In the rows, 128 means zero.
Each path below is one point turned by a fixed rotation once a step. After each direction that follows a path, write how fast that rotation turns it, in degrees each step (0 if it stays still).
Each turn is a multiple of 5 degrees from 10 to 175, or 0.
Each row of a path follows its step; steps can be skipped.

step 2: [135 136 121 128 135 131 118 126 132 128 123 135 124 131 119 127 131 125
 127 128 129 125 116 131 132 133 129 128 132 123 132 127 130 132 133 124
 137 117 126 112 128 134 122 125 121 128 121 130 134 136 126 132 130 130
 129 116 127]
step 3: [136 123 125 136 130 132 134 127 133 132 120 132 122 121 123 119 132 136
 128 119 129 129 125 136 134 120 128 118 120 128 132 124 129 134 130 131
 134 132 134 125 115 126 126 136 122 125 129 133 134 129 129 125 133 115
 121 127 128]
step 5: [136 127 118 133 121 126 127 118 128 138 138 121 132 132 128 119 135 137
 135 119 127 125 128 135 126 134 128 126 125 119 127 121 123 125 125 127
 123 131 124 124 134 122 132 139 125 136 128 132 130 124 121 127 131 125
 134 134 121]
step 6: [135 131 123 121 129 140 128 133 119 123 129 130 127 125 128 127 130 131
 132 130 134 140 127 132 124 128 122 130 122 124 129 127 114 130 127 135
 116 118 126 121 135 125 121 132 128 131 129 120 136 124 125 138 121 130
 128 128 128]
step 8: [138 127 128 128 133 134 126 135 124 119 131 135 124 130 120 123 122 135
 119 126 121 127 130 133 127 139 117 129 130 126 131 132 126 127 123 135
 133 127 129 134 134 136 122 128 116 127 127 124 127 136 122 128 131 116
 121 130 131]
step 17: [136 133 114 130 128 135 115 129 128 131 138 131 127 122 122 123 132 134
 134 138 133 128 129 134 120 123 132 135 138 121 126 130 128 128 121 123
 123 130 123 122 128 132 126 136 126 129 129 137 126 134 121 128 131 130
 135 124 126]
step 24: [136 126 124 130 126 134 132 121 125 129 130 120 134 132 131 135 133 134
 130 128 129 123 120 128 128 134 142 129 129 124 128 127 116 132 129 132
 126 135 133 127 138 121 116 134 120 126 126 126 123 141 119 133 134 127
 129 127 124]
step 28: [136 118 128 129 128 130 130 128 138 125 137 134 132 124 116 126 135 134
 137 122 133 139 126 142 128 122 133 126 121 117 128 124 130 122 129 125
 129 130 133 127 119 124 121 124 124 129 125 128 129 129 127 130 132 121
 122 123 134]
step 29: [133 121 128 136 129 142 125 137 123 137 127 138 129 126 130 130 133 135
 130 127 128 127 122 128 124 121 132 136 133 127 126 125 127 119 129 125
 125 129 131 124 130 133 121 129 127 125 138 127 137 134 129 125 121 121
 139 117 119]
Directions:
[130 126 125 126 128 126 128 129 129 130 127 127 124 126 128 129 129 124
 130 128 127 128 130 127 128 127 128 126 126 126 129 128 126 128 130 128
 128 130 130 127 127 127 127 127 127 128 128 125 127 128 129 129 125 127
 128 128 130]	115
[128 128 129 127 124 129 126 128 125 126 130 127 128 127 127 129 126 127
 127 127 127 127 127 129 129 131 128 127 127 127 129 128 129 128 126 128
 129 128 130 130 129 124 127 128 130 126 129 128 129 130 127 129 126 128
 128 131 129]	25
[128 127 128 131 128 129 127 130 127 129 129 130 130 128 128 129 127 128
 130 128 125 129 128 129 127 130 130 129 127 129 129 130 128 129 130 127
 130 127 125 127 124 129 128 126 127 125 127 128 127 129 129 127 127 126
 126 128 126]	55
[128 127 129 130 128 126 129 130 127 131 131 128 128 125 129 127 131 127
 128 132 126 128 127 126 128 128 126 129 127 128 127 128 131 130 128 128
 130 127 129 130 129 129 127 128 128 127 128 128 129 128 127 129 128 128
 130 128 128]	115
[128 127 130 127 129 127 127 127 128 126 128 130 128 128 126 126 128 128
 130 129 125 128 130 128 128 128 128 129 131 131 125 128 127 122 129 128
 128 127 129 129 127 128 127 128 127 127 129 128 129 130 128 127 127 129
 130 129 131]	35
[128 127 129 128 125 127 127 127 129 130 128 129 128 128 127 129 128 126
 128 126 129 128 126 127 129 129 127 130 127 128 129 128 128 128 128 126
 128 125 125 128 128 125 128 129 127 128 128 127 128 127 128 127 130 129
 127 125 133]	155
